Some points, one per row:
[ 2.36  0.50 -0.25 -0.09 -1.45  1.48  2.45  1.05 -0.63 -0.86 -0.03  2.62  1.15 -0.77  1.73  0.97  1.21 -1.13 -0.72 -1.61  0.75 -0.95  0.28 -0.52]
[-2.17 -0.69 -0.78 -1.09  2.59 -0.29  2.91  1.21  1.54  0.91 -0.56 -1.82 -0.71  0.58  0.27  0.28  0.84  0.27 -0.40 -0.14 -2.57  1.73 -0.03 -1.41]
[ 1.11 -0.32  0.71  0.09 -0.59  1.83  3.26  1.09 -0.06 -0.76 -0.69  3.06  0.93 -1.37  0.77  0.35  1.31 -1.45 -0.74 -1.25 -0.14 -1.30 -0.27 -0.71]
[ 0.55 -1.18  0.86  0.45 -0.43  2.02  3.45  1.30  0.14 -0.50 -0.82  2.03  1.23 -2.22  1.40  0.32  1.65 -1.84 -0.34 -1.26 -0.53 -1.03 -0.26 -1.90]
[-0.85 -2.10  1.71 -0.15  1.08  1.58  4.08  0.98  0.11  0.38 -1.07  1.93  1.12 -1.33  0.36 -0.47  0.86 -2.22 -0.75 -1.11 -0.66 -0.07 -0.64 -1.01]
[ 0.80 -0.16  1.01  0.49 -0.37  2.35  4.03  1.36  0.08 -0.44 -0.87  2.27  1.16 -0.90  0.75  0.71  1.62 -1.93 -1.29 -0.97 -0.36 -0.84  0.60 -0.38]
[ 2.54  0.45 -0.11 -0.25 -1.41  1.48  2.34  1.08 -0.76 -0.74  0.09  2.50  1.06 -0.85  1.89  0.99  1.02 -1.25 -0.57 -1.67  0.94 -0.87  0.31 -0.20]
[-2.79 -1.60 -0.18 -0.50  2.40 -0.69  0.44  0.41  1.58  0.99 -0.81 -1.98 -0.66  0.28 -1.95 -0.49  0.23  0.51 -0.36  0.73 -2.26  1.16 -1.73 -0.65]
[ 2.41  0.31 -0.26 -0.37 -1.37  1.37  2.15  1.05 -0.71 -0.77  0.10  2.79  1.06 -0.99  1.49  1.09  1.02 -1.03 -0.38 -1.52  0.83 -1.00  1.06 -0.33]
[-3.22 -0.33  0.93 -0.46  2.12 -0.13  0.69  0.13  0.97  0.82 -1.07 -1.79 -0.94  0.36 -2.34 -1.03  0.28  0.12 -0.62  1.34 -2.29  0.57 -0.94 -0.62]
[-2.85 -0.61  0.02 -0.54  2.33 -0.73  0.62  0.22  1.32  1.08 -0.95 -2.52 -0.73  0.27 -1.58 -1.01  0.05  0.48 -0.14  0.72 -2.16  1.27 -0.79 -0.30]
[-3.01 -0.40 -0.05 -0.65  2.38 -0.75  0.71  0.11  1.31  1.01 -0.73 -2.17 -0.53  0.68 -1.97 -0.83  0.10  0.59 -0.23  0.87 -2.25  1.31 -0.78 -0.61]
[-2.44 -1.01 -0.30 -0.47  2.21 -0.65  1.02  0.35  1.16  0.97 -0.76 -2.63 -0.76  0.67 -2.27 -0.43  0.42  0.47 -0.89  0.60 -2.15  1.15 -0.82 -0.65]
[-0.61 -0.19  1.38 -0.84  0.70  1.81  4.03  1.06  0.41  0.13 -1.43  1.15  0.86 -2.39 -1.68  0.35  1.39 -1.85 -1.26 -0.36 -1.24 -0.31 -0.47 -2.07]
[-1.70 -1.00  0.76 -0.85  1.55  1.51  4.14  0.89  1.00  0.69 -1.42 -0.51 -0.27 -1.34 -1.39  0.27  1.68 -0.98 -0.86  0.54 -2.19 -0.04 -0.07 -2.10]
[ 2.23 -0.07  0.12  0.12 -1.40  1.72  2.87  1.21 -0.51 -0.94 -0.15  2.41  1.11 -1.00  1.53  0.86  1.11 -1.33 -0.52 -1.62  0.72 -1.26  0.73 -0.42]
[ 1.77 -0.18  0.28 -0.26 -1.27  1.66  2.73  1.10 -0.39 -0.95 -0.21  2.95  1.08 -1.22  1.31  0.82  1.17 -1.27 -0.54 -1.54  0.42 -1.07  0.39 -0.62]
[-2.86 -0.36 -0.05 -0.48  2.13 -0.70  0.45  0.08  1.12  0.94 -0.64 -2.59 -0.64  0.18 -1.88 -0.74  0.01  0.69 -0.43  0.93 -2.09  1.47 -0.95 -0.53]
[ 1.55 -1.00  0.28  0.13 -1.27  1.80  3.50  1.22 -0.41 -0.94 -0.19  2.57  1.18 -0.95  1.23  0.46  1.29 -1.37 -0.91 -1.74  0.44 -0.57  0.21 -0.42]
[-0.05 -0.58  1.01 -0.80 -0.25  2.52  4.51  1.31 -0.31 -0.22 -0.56  1.18  1.15 -1.09  0.48  0.67  2.35 -1.97 -1.31 -1.13 -0.70 -0.50  1.05 -0.96]
[ 2.24  0.14 -0.16 -0.17 -1.33  1.51  2.49  1.07 -0.65 -0.82 -0.02  2.78  0.96 -0.50  1.86  1.07  0.99 -1.10 -0.47 -1.49  0.66 -1.06  0.71 -0.58]
[-2.95 -0.66 -0.10 -0.31  2.28 -0.63  0.96  0.38  1.36  0.95 -0.79 -2.34 -0.82  0.62 -1.89 -0.37  0.15  0.65 -0.47  0.75 -2.31  0.80 -0.40 -0.90]
[-2.80 -0.49 -0.01 -0.29  2.31 -0.78  0.86  0.14  1.36  0.91 -0.90 -2.30 -0.75  0.91 -2.01 -0.93  0.29  0.47 -0.26  0.75 -2.18  1.15 -1.30 -0.46]
[-2.47 -0.42  0.44 -0.42  2.20 -0.60  1.96  0.70  1.24  1.31 -1.23 -2.29 -1.02  0.37 -2.07 -0.61  0.57 -0.13 -0.77  0.42 -2.12  1.23 -0.82 -0.72]
[-2.60 -0.48 -0.15 -0.71  2.33 -0.55  1.07  0.38  1.49  0.95 -0.78 -2.55 -0.75  0.23 -2.12 -0.63  0.22  0.29 -0.53  0.66 -2.12  1.24 -0.87 -0.62]
[-2.91 -0.69 -0.08 -0.34  2.22 -0.73  0.70  0.21  1.22  0.99 -0.71 -2.51 -0.78  0.74 -1.60 -0.80  0.15  0.60 -0.32  0.84 -2.09  1.22 -0.85 -0.73]
[ 1.13 -0.13  0.86  0.07 -0.73  1.92  3.23  1.19 -0.07 -0.70 -0.52  2.52  1.09 -2.89  0.64  0.55  0.93 -1.78 -0.68 -1.48  0.24 -0.74  0.46 -0.52]
[ 1.16 -1.15  0.50  0.00 -0.83  1.87  3.36  1.27 -0.04 -0.90 -0.47  2.81  1.32 -1.27  0.75  0.34  1.28 -1.50 -0.91 -1.35 -0.03 -1.11  0.14 -0.66]
[-2.28 -0.10 -0.72 -1.19  2.42 -0.48  2.47  1.10  1.48  0.87 -0.81 -2.01 -0.72  0.50 -1.63 -0.14  0.97  0.46 -1.22  0.05 -2.43  1.39 -0.28 -0.73]
[-2.90 -0.52 -0.15 -0.24  2.29 -0.68  0.75  0.20  1.27  1.06 -0.91 -2.13 -0.87  0.88 -2.23 -0.74 -0.02  0.81 -0.52  0.95 -2.22  1.10 -0.78 -0.78]
[ 1.66 -0.18  0.28 -0.41 -1.18  1.62  2.89  1.27 -0.39 -0.80 -0.21  2.71  1.05 -1.45  1.88  0.70  1.28 -1.30 -0.86 -1.45  0.44 -1.27  0.36 -0.51]
[ 2.53  0.28 -0.26 -0.27 -1.57  1.50  2.20  0.98 -0.68 -0.76  0.17  2.48  1.07 -0.88  1.80  1.26  0.99 -1.17 -0.52 -1.54  1.03 -0.92  0.99 -0.27]
[ 1.49 -0.08  0.64 -0.13 -0.73  1.99  3.37  0.91 -0.12 -0.65 -0.56  2.58  1.19 -1.58  0.95  0.75  1.30 -1.67 -0.76 -1.48  0.28 -1.05  0.96 -0.71]
[-2.91 -0.26 -0.17 -0.66  2.54 -0.59  1.37  0.51  1.46  1.01 -0.79 -1.92 -0.81  0.01 -1.67 -0.41  0.51  0.69 -0.61  0.69 -2.52  1.08 -1.04 -1.06]
[-2.97 -0.22  0.16 -0.17  2.49 -0.84  0.87  0.24  1.45  0.95 -1.03 -2.14 -0.79  0.36 -1.72 -1.17  0.03  0.44 -0.46  0.71 -2.27  1.06 -1.06 -0.33]
[ 2.47 -0.12 -0.24 -0.37 -1.38  1.46  2.43  0.95 -0.66 -0.70  0.10  2.61  1.02 -0.65  1.58  1.38  1.11 -1.18 -0.33 -1.47  0.89 -1.05  0.58 -0.71]
[ 2.34  0.40 -0.21 -0.20 -1.43  1.40  2.30  1.02 -0.66 -0.82  0.06  2.59  1.14 -1.31  1.88  1.04  1.26 -1.14 -0.43 -1.60  0.80 -0.77  0.72 -0.49]
[-1.74 -0.26 -0.86 -0.58  2.06 -0.24  1.81  1.03  1.14  0.92 -1.27 -2.76 -0.94  0.55 -1.64  0.13  1.05  0.48 -1.12  0.05 -2.39  0.69 -1.64 -0.77]
[ 2.43  0.54 -0.15 -0.13 -1.41  1.47  2.23  1.00 -0.68 -0.80  0.05  2.70  1.04 -1.09  1.45  1.30  0.95 -1.10 -0.93 -1.55  0.80 -0.99  0.36 -0.33]
[ 2.05  0.17 -0.21 -0.42 -1.01  1.75  3.15  1.04 -0.56 -0.52 -0.22  2.55  0.99 -0.56  0.96  1.43  1.15 -1.34 -0.67 -1.40  0.49 -1.24  0.67 -1.37]
[ 2.02  0.07 -0.25 -0.77 -0.61  1.86  3.75  1.32 -0.60 -0.60 -0.39  1.82  0.93 -1.24  0.76  1.55  1.28 -1.47 -0.97 -1.58  0.27 -1.10 -0.16 -1.44]
[-0.24  0.91  0.23 -0.99  1.25  0.31  4.57  1.45  1.26  1.22 -1.29 -0.29 -0.48 -0.77 -1.38  1.26  1.74 -1.43 -2.22 -0.66 -1.73  0.87 -0.69 -1.34]
[-2.56 -1.64  0.50 -0.37  2.59  0.27  2.49  0.62  1.23  0.99 -1.04 -1.92 -0.61  0.44 -1.15 -0.07  0.43 -0.35 -1.30  0.80 -2.11  1.00 -0.87 -0.99]
24 more points follow, each with its number after it:
[-2.88 -0.84  0.02 -0.58  2.46 -0.58  0.81  0.30  1.46  1.05 -0.72 -2.19 -0.64  0.24 -2.01 -0.47  0.11  0.39 -0.66  0.90 -2.29  1.10 -0.46 -1.08] 0
[-1.64  0.24 -0.92 -1.47  2.41 -0.19  2.95  1.41  1.38  1.21 -1.47 -1.36 -0.86  1.02 -1.27  0.14  1.49  0.45 -1.59 -0.25 -2.67  1.04 -0.94 -0.71] 1
[ 2.20 -0.26 -0.05  0.03 -1.37  1.54  2.51  1.04 -0.52 -0.88  0.02  2.81  1.05 -1.00  1.54  1.00  1.14 -1.19 -0.64 -1.60  0.69 -0.98 -0.08 -0.29] 2
[ 1.66 -0.64  0.06 -0.36 -1.07  1.66  2.90  1.07 -0.57 -0.69 -0.29  2.75  1.24 -1.72  1.28  0.80  1.35 -1.42 -0.82 -1.44  0.42 -1.11  0.67 -0.39] 3
[ 1.76 -0.19  0.08  0.10 -1.14  1.66  3.11  1.21 -0.33 -0.85 -0.22  2.66  1.20 -1.01  1.57  0.55  1.33 -1.35 -0.93 -1.57  0.43 -0.92  0.97 -0.50] 4
[-3.00 -0.35 -0.04 -0.44  2.41 -0.58  0.84  0.34  1.40  0.95 -0.73 -2.11 -0.67  0.88 -1.65 -0.52  0.26  0.52 -0.30  0.74 -2.27  1.36 -1.21 -1.03] 5
[ 0.90 -0.25 -0.19 -0.62  0.30  1.82  4.84  1.22 -0.37 -0.29 -0.77  1.22  0.44 -1.72  1.08  1.53  1.73 -1.56 -1.26 -1.26 -0.60 -0.65  0.88 -1.01] 6
[-2.89 -0.83 -0.06 -0.67  2.53 -0.62  1.57  0.72  1.61  1.11 -0.58 -1.81 -0.58 -0.01 -1.68 -0.59  0.62  0.22 -1.05  0.47 -2.38  1.21 -1.05 -0.81] 7
[-2.94 -0.97 -0.20 -0.84  2.42 -0.72  1.18  0.48  1.53  1.25 -1.12 -1.72 -0.68  0.82 -1.92 -0.55  0.23  0.54 -0.48  0.64 -2.40  1.02 -1.01 -0.81] 8
[ 2.38  0.36 -0.26 -0.29 -1.41  1.53  2.32  0.99 -0.74 -0.77  0.14  2.43  1.06 -1.29  2.12  1.24  1.19 -1.12 -0.18 -1.54  0.90 -0.76  0.95 -0.31] 9
[ 2.46  0.44 -0.32 -0.36 -1.48  1.42  2.27  0.98 -0.70 -0.70  0.12  2.69  1.08 -0.75  1.48  1.22  1.05 -1.09 -0.33 -1.51  0.92 -1.11  0.76 -0.41] 10
[ 1.66 -0.67  0.35 -0.27 -0.73  2.20  3.84  1.34 -0.35 -0.34 -0.47  2.24  1.12  0.32  1.01  1.23  1.34 -1.75 -0.64 -1.09  0.06 -0.97  0.27 -1.21] 11
[ 2.49  0.43 -0.31 -0.37 -1.47  1.47  2.14  0.95 -0.66 -0.75  0.21  2.62  1.08 -0.80  1.70  1.36  1.15 -1.08 -0.21 -1.56  0.94 -1.04  0.54 -0.43] 12
[ 1.45  0.57  0.40 -0.25  0.01  1.14  3.65  1.00 -0.15  0.08 -0.83  2.44  1.05 -1.82  1.06  0.52  0.48 -2.00 -0.46 -2.16  0.44 -1.26 -0.23 -1.14] 13
[ 2.53 -0.35 -0.30 -0.27 -1.29  1.53  2.55  1.06 -0.70 -0.59 -0.04  2.40  1.12 -1.26  1.12  1.34  1.13 -1.28 -0.59 -1.53  0.80 -0.97  1.12 -0.51] 14
[ 2.30  0.81 -0.21 -0.33 -1.47  1.51  2.57  1.03 -0.60 -0.93  0.02  2.48  1.12 -1.15  1.63  0.80  1.38 -1.18 -0.70 -1.72  0.73 -0.97  0.42 -0.45] 15
[-2.25 -0.63 -0.43 -0.98  2.40 -0.50  2.07  0.80  1.44  1.20 -1.23 -2.02 -1.01  0.34 -2.37 -0.36  0.83  0.31 -0.48  0.31 -2.36  0.85 -1.19 -0.66] 16
[ 0.25  2.06 -0.26 -1.00  1.24  0.50  4.44  1.89  0.91  0.41 -0.97  0.71  0.58  0.07  2.47  0.42  1.00 -1.77 -1.42 -2.27 -0.77  0.24  0.35  0.31] 17
[ 2.71  0.14 -0.32 -0.46 -1.51  1.49  2.25  1.02 -0.70 -0.72  0.17  2.27  1.09 -0.81  2.09  1.21  1.05 -1.15 -0.27 -1.50  0.98 -0.97  0.64 -0.54] 18
[-2.97 -0.82  0.02 -0.32  2.27 -0.83  0.25  0.12  1.15  0.99 -0.71 -2.34 -0.68  0.81 -1.83 -0.81  0.20  0.62 -0.33  0.89 -2.12  1.13 -1.11 -0.62] 19
[-2.87 -0.29  0.66 -0.38  2.12 -0.54  0.81  0.25  1.13  0.96 -0.95 -2.16 -0.99  0.60 -2.61 -0.83  0.11  0.24 -0.82  1.09 -2.02  1.06 -0.84 -0.57] 20
[ 2.45  0.07 -0.34 -0.12 -1.43  1.37  2.08  0.94 -0.68 -0.77  0.19  2.70  1.09 -1.00  2.01  1.13  1.14 -1.10 -0.42 -1.47  0.88 -0.97  0.24 -0.29] 21
[-1.11 -0.32 -0.07 -1.28  2.63  0.79  4.57  1.28  0.94  0.88 -1.22 -0.29  0.25 -0.08 -0.11  0.19  0.73 -1.43 -1.07 -1.19 -1.56  0.21 -1.60 -2.14] 22
[-2.75 -0.69 -0.10 -0.62  2.23 -0.72  0.88  0.46  1.36  1.14 -1.16 -2.02 -0.90  0.93 -1.83 -0.65  0.28  0.49 -0.83  0.60 -2.19  1.51 -1.59 -0.78] 23
Which of these numbered points is nearest to each point below, ignoring the direction in which the first points spread most? Its number follows each.
[-1.26 -2.25  0.98 -0.37  1.18  1.95  4.25  0.80  0.58  0.41 -1.56  0.50  0.94 -0.39 -1.82  0.43  0.87 -1.63 -1.66 -0.17 -1.46  0.56 -0.20 -1.62] > 11
[ 2.22 -0.22 -0.22 -0.16 -1.49  1.37  2.62  1.04 -0.66 -0.88  0.10  2.73  1.14 -1.10  1.63  0.85  1.11 -1.14 -0.45 -1.70  0.74 -0.94  0.15 -0.05] > 2
[ 1.00  1.08 -1.39 -1.77  1.19  0.57  4.10  2.29  1.05  0.55 -1.24 -0.96 -0.45  0.15  0.60  0.73  2.03 -0.24 -1.43 -1.43 -1.78  0.34 -1.35 -1.00] > 1
[ 2.41  0.85 -0.25 -0.05 -1.46  1.47  2.74  1.09 -0.68 -0.84 -0.02  2.20  1.19 -1.29  1.91  0.97  1.07 -1.07 -0.74 -1.62  0.74 -1.27  0.47 -0.33] > 15
[-0.80  0.37 -0.36 -1.62  1.43 -0.15  3.89  1.64  1.31  1.21 -1.31 -1.73 -0.72  1.27 -0.77  0.64  1.07 -0.30 -1.70 -0.85 -2.07  1.04 -1.34 -1.27] > 1
[ 1.49 -0.66  0.49  0.13 -1.02  1.87  3.38  1.15 -0.18 -0.99 -0.37  2.66  1.02 -0.91  1.64  0.71  0.85 -1.37 -1.04 -1.49  0.17 -1.21 -0.37 -0.72] > 23
[ 1.96  0.82  0.02  0.22 -1.33  1.53  2.75  1.03 -0.38 -0.89 -0.06  2.75  1.19 -1.09  1.70  0.62  1.21 -1.25 -0.90 -1.51  0.55 -0.94  0.65 -0.23] > 15
[-2.95 -0.65  0.02 -0.77  2.63 -0.64  0.85  0.44  1.60  1.06 -0.85 -1.90 -0.77  0.24 -1.78 -0.50  0.32  0.63 -0.46  0.86 -2.41  1.31 -0.19 -1.05] > 0
[ 1.68  0.10 -1.23 -1.01  0.38  0.81  4.15  2.06  0.91 -0.01 -0.75  1.32 -0.41  0.33  0.39  1.35  1.79 -0.74 -2.17 -1.73 -0.71 -1.07  0.52 -1.15] > 1
[ 2.32  0.56 -0.23 -0.09 -1.55  1.43  2.31  1.03 -0.59 -0.97  0.08  2.56  1.20 -0.67  2.19  0.94  1.23 -1.11 -0.66 -1.63  0.79 -0.87  0.02 -0.33] > 21
[-2.30  0.13 -0.12 -1.09  2.27 -0.54  1.64  0.75  1.48  1.27 -1.36 -2.25 -0.91  0.40 -2.04 -0.58  0.55  0.33 -0.69  0.33 -2.20  0.87 -1.52 -1.04] > 16
[-3.00 -1.10 -0.04 -0.45  2.42 -0.63  0.96  0.28  1.48  0.99 -0.70 -1.86 -0.76  0.77 -2.12 -0.58  0.25  0.53 -0.38  0.79 -2.25  1.05 -0.93 -1.06] > 8
[ 1.64  0.06  0.23 -0.28 -1.26  1.84  3.34  1.22 -0.23 -1.02 -0.24  2.11  1.17 -2.10  1.84  0.52  1.61 -1.47 -0.53 -1.65  0.37 -0.96  0.41 -0.03] > 3
[ 0.95  0.61  0.18 -0.24  0.64  0.89  4.01  1.34  0.16  0.27 -1.04  2.44  1.04 -1.70  0.49  0.53  0.69 -1.97 -0.47 -2.33  0.02 -0.02 -1.30 -0.60] > 13
[-1.02 -0.59  0.24  0.04  1.14  1.78  4.55  0.82  0.61  0.39 -1.41  0.77  0.06 -1.40 -2.50  0.87  1.35 -1.07 -1.28 -0.18 -1.95 -0.06  1.03 -1.37] > 6
[ 2.60  0.38 -0.18 -0.18 -1.50  1.49  2.40  1.04 -0.78 -0.73  0.14  2.37  1.05 -0.65  1.80  1.23  1.16 -1.27 -0.42 -1.63  0.95 -0.98  0.46 -0.36] > 12
[ 2.29  0.12  0.05 -0.43 -1.27  1.50  2.70  0.95 -0.74 -0.51  0.09  2.57  0.98 -0.81  1.49  1.13  0.90 -1.42 -1.06 -1.60  0.96 -0.89  1.02 -0.42] > 14
[ 2.24  0.65 -0.33 -0.85 -0.59  1.43  3.74  1.44 -0.29 -0.42 -0.19  1.74  0.73 -0.70  1.20  1.69  1.22 -1.68 -1.55 -1.58  0.60 -0.79  0.27 -0.64] > 16
[ 2.45  0.34 -0.21 -0.07 -1.53  1.46  2.39  1.04 -0.74 -0.82  0.01  2.31  1.13 -1.09  2.07  1.13  1.23 -1.21 -0.54 -1.66  0.85 -1.04  0.54 -0.56] > 18
[ 2.28  0.34 -0.26 -0.24 -1.42  1.38  2.22  0.99 -0.61 -0.81  0.06  2.76  1.08 -0.83  1.99  1.03  1.19 -1.15 -0.32 -1.57  0.87 -0.85  0.77 -0.27] > 12
[-2.28 -1.40  0.15 -0.66  2.42 -0.33  2.20  0.81  1.86  1.26 -1.07 -1.75 -0.61  0.70 -1.89 -0.37  0.20 -0.09 -1.37  0.30 -2.31  0.54 -1.22 -1.39] > 7
[-0.63  1.32 -0.09 -0.42  2.09 -0.25  3.81  2.01  1.83  1.35 -1.99 -1.30 -0.20  0.44  0.70 -0.01  1.58 -1.17 -1.48 -1.39 -2.13  0.68  0.05 -0.26] > 17
[ 2.61  0.21 -0.47 -0.39 -0.94  1.16  2.90  1.40 -0.28 -0.49 -0.03  2.02  0.54 -0.37  2.57  1.22  1.12 -1.26 -0.84 -1.56  0.77 -1.07  0.62 -0.64] > 18
[ 1.31 -0.22  0.29 -0.35  0.11  1.01  4.27  1.36  0.07  0.12 -1.07  1.92  0.94 -1.78  0.77  0.91  0.55 -2.12 -0.56 -2.43  0.24 -0.46 -0.66 -1.04] > 13
[ 1.63 -1.06  0.58 -0.13 -1.09  1.88  3.23  1.26 -0.33 -0.92 -0.43  2.62  1.12 -0.67  0.92  0.66  1.37 -1.51 -0.16 -1.56  0.33 -1.46  0.53 -0.65] > 8
[ 2.41  0.24 -0.24 -0.08 -1.41  1.45  2.44  1.09 -0.70 -0.81  0.06  2.67  1.03 -0.76  1.86  1.06  1.06 -1.14 -0.39 -1.58  0.76 -0.88  0.13 -0.35] > 21
[ 1.14  0.18  1.21  0.16 -0.27  1.87  3.39  1.29 -0.02 -0.27 -0.68  2.51  1.67 -1.67  0.85  0.45  0.69 -2.05 -0.24 -2.09  0.31 -0.47 -0.59 -0.80] > 13
[-2.98 -0.60  0.12 -0.15  2.39 -0.80  0.42  0.04  1.18  1.01 -0.75 -2.53 -0.67  0.76 -1.43 -0.75  0.05  0.43  0.10  0.99 -2.08  1.20 -0.75 -0.44] > 19
[ 2.56  0.69 -0.20 -0.30 -1.43  1.37  2.24  0.95 -0.57 -0.86  0.11  2.55  0.98 -1.00  1.93  1.10  0.99 -1.09 -0.46 -1.51  0.91 -0.95  0.72 -0.15] > 12
[-0.55  2.00 -0.17 -0.70  1.69 -0.02  3.92  2.41  1.89  0.90 -1.72 -1.03 -0.67 -0.21  1.00  0.33  1.14 -0.89 -1.46 -1.55 -1.82  0.76 -1.06 -0.51] > 17
[ 0.92 -0.49  1.07 -0.10 -0.59  1.95  3.27  1.03 -0.30 -0.44 -0.59  2.77  1.47 -1.96  0.78  0.19  1.11 -2.17 -0.24 -1.43  0.25 -0.65  0.15 -0.59] > 3
[ 1.35 -0.12  0.44 -0.44 -0.54  2.04  4.05  1.02 -0.08 -0.28 -0.69  2.31  1.29 -1.33  0.28  1.15  1.04 -1.57 -0.20 -1.46  0.00 -0.69 -0.40 -1.70] > 16
[-2.96 -0.79 -0.12 -0.58  2.34 -0.64  0.76  0.28  1.29  1.01 -0.76 -2.02 -0.88  0.20 -2.07 -0.51  0.18  0.75 -0.73  0.91 -2.34  1.01 -0.76 -1.24] > 0
[-2.74 -0.02  0.18 -0.12  2.45 -0.76  1.06  0.41  1.50  1.00 -1.04 -2.12 -0.73  0.80 -2.03 -0.93  0.30  0.30 -0.82  0.50 -2.24  1.06 -1.55 -0.25] > 23
[ 0.36  1.49  0.30 -0.03  1.44  0.30  4.28  1.91  0.80  0.95 -1.43  2.10  0.48 -0.11 -0.54  0.29  0.82 -1.97 -0.50 -2.22 -0.86  0.27 -0.53 -0.85] > 13
[-0.40  0.80 -1.21 -1.07  1.54  0.40  3.95  1.80  1.27  0.39 -0.72 -1.34 -0.73  1.35 -1.31  0.74  1.84  0.00 -2.54 -0.94 -1.89  0.39  0.65 -1.29] > 1
[ 1.99  0.09 -0.06 -0.24 -1.33  1.64  2.92  1.07 -0.64 -0.68 -0.09  2.84  1.12 -1.04  1.44  0.77  1.20 -1.22 -0.36 -1.56  0.58 -0.63 -0.20 -0.62] > 23
[-2.94  0.12  0.02 -0.56  2.45 -0.64  0.95  0.25  1.45  1.02 -0.82 -1.96 -0.62  0.75 -1.96 -0.68  0.26  0.55 -0.64  0.71 -2.29  1.18 -1.36 -0.96] > 5
[-2.98 -0.43 -0.15 -0.70  2.40 -0.71  0.70  0.25  1.31  1.00 -0.67 -2.11 -0.58  0.93 -1.82 -0.72  0.23  0.46 -0.54  0.84 -2.24  1.28 -1.14 -0.82] > 5
[ 0.90 -0.09  1.11  0.08 -0.19  1.77  3.57  1.04 -0.33  0.17 -0.71  2.75  1.12 -1.93  0.03  0.50  0.57 -2.03 -1.01 -1.32  0.28 -0.98  0.29 -1.16] > 13
[-1.59  0.36 -0.53 -1.16  2.27 -0.37  3.03  1.34  1.35  1.34 -1.46 -1.75 -0.78  1.38 -1.29  0.37  1.02  0.01 -1.19 -0.12 -2.41  1.18 -1.12 -1.29] > 1
[ 1.11  1.57 -0.22 -0.91  0.79  0.00  3.85  2.36  1.34  0.61 -1.38  1.38  0.39  0.93  1.90  0.98  1.26 -1.62 -1.48 -2.12 -0.77  0.01 -0.40  0.25] > 17
[-2.71 -0.02 -0.13 -0.48  2.17 -0.68  0.46  0.19  1.23  1.01 -0.89 -2.58 -0.79  0.39 -2.10 -0.66  0.19  0.56 -0.43  0.85 -2.10  1.09 -1.24 -0.71] > 15
[ 1.86 -0.03  0.14  0.23 -1.34  1.61  2.97  1.21 -0.47 -0.91 -0.18  2.59  1.22 -0.94  1.65  0.67  1.24 -1.17 -1.11 -1.64  0.52 -1.13  0.73 -0.57] > 4
[-2.84 -0.35 -0.08 -0.38  2.33 -0.70  0.89  0.25  1.38  1.05 -0.93 -2.17 -0.88  0.56 -1.83 -0.71  0.32  0.58 -0.88  0.86 -2.32  1.09 -1.46 -0.32] > 2
[ 1.85  2.00 -0.79 -0.85  0.02  0.84  4.34  2.00  0.63 -0.10 -0.51  0.88 -0.05 -0.37  1.52  1.37  1.45 -1.00 -1.68 -1.53 -0.54 -0.76 -0.68 -0.80] > 1
[ 2.38  0.36 -0.19 -0.37 -1.47  1.37  2.40  1.06 -0.65 -0.83  0.17  2.46  1.08 -1.17  2.00  0.91  1.11 -1.15 -0.31 -1.63  0.90 -1.12  0.95 -0.29] > 9
[-2.96 -0.34  0.04 -0.36  2.23 -0.82  0.27  0.01  1.16  0.98 -0.71 -2.47 -0.62  0.65 -1.78 -0.78  0.10  0.58 -0.72  0.90 -2.07  1.37 -0.91 -0.39] > 19
[ 2.46  0.32 -0.19 -0.19 -1.38  1.36  2.34  0.90 -0.69 -0.62  0.23  2.63  0.97 -0.65  1.93  1.20  0.93 -1.24 -0.49 -1.51  1.07 -0.93  0.66 -0.54] > 12
[ 2.08  0.74  0.13 -0.13 -1.29  1.64  3.13  1.03 -0.46 -0.96 -0.12  2.58  1.17 -0.90  0.98  0.98  1.17 -1.25 -0.92 -1.63  0.62 -0.98  0.40 -0.39] > 15
[-2.17 -1.19 -0.66 -0.77  2.28 -0.31  1.95  1.09  1.40  0.85 -0.84 -2.12 -0.91  1.12 -1.19  0.21  0.57  0.71 -1.47  0.34 -2.60  0.48 -0.93 -1.64] > 11
[-2.72 -0.74 -0.01 -0.49  2.27 -0.66  1.00  0.35  1.35  1.12 -1.18 -2.44 -0.80  0.68 -1.93 -0.61  0.28  0.54 -0.34  0.65 -2.24  0.71 -0.98 -0.71] > 8
[ 2.30 -0.05 -0.27 -0.25 -1.43  1.44  2.24  0.96 -0.67 -0.72  0.12  2.70  1.10 -1.47  1.66  1.03  1.06 -1.10 -0.24 -1.56  0.80 -1.01  0.90 -0.44] > 9
[-2.46 -0.24 -0.13 -0.71  2.28 -0.64  1.57  0.69  1.56  1.29 -1.37 -2.08 -0.97  0.83 -1.74 -0.37  0.91  0.39 -0.37  0.35 -2.43  1.22 -1.10 -1.19] > 16
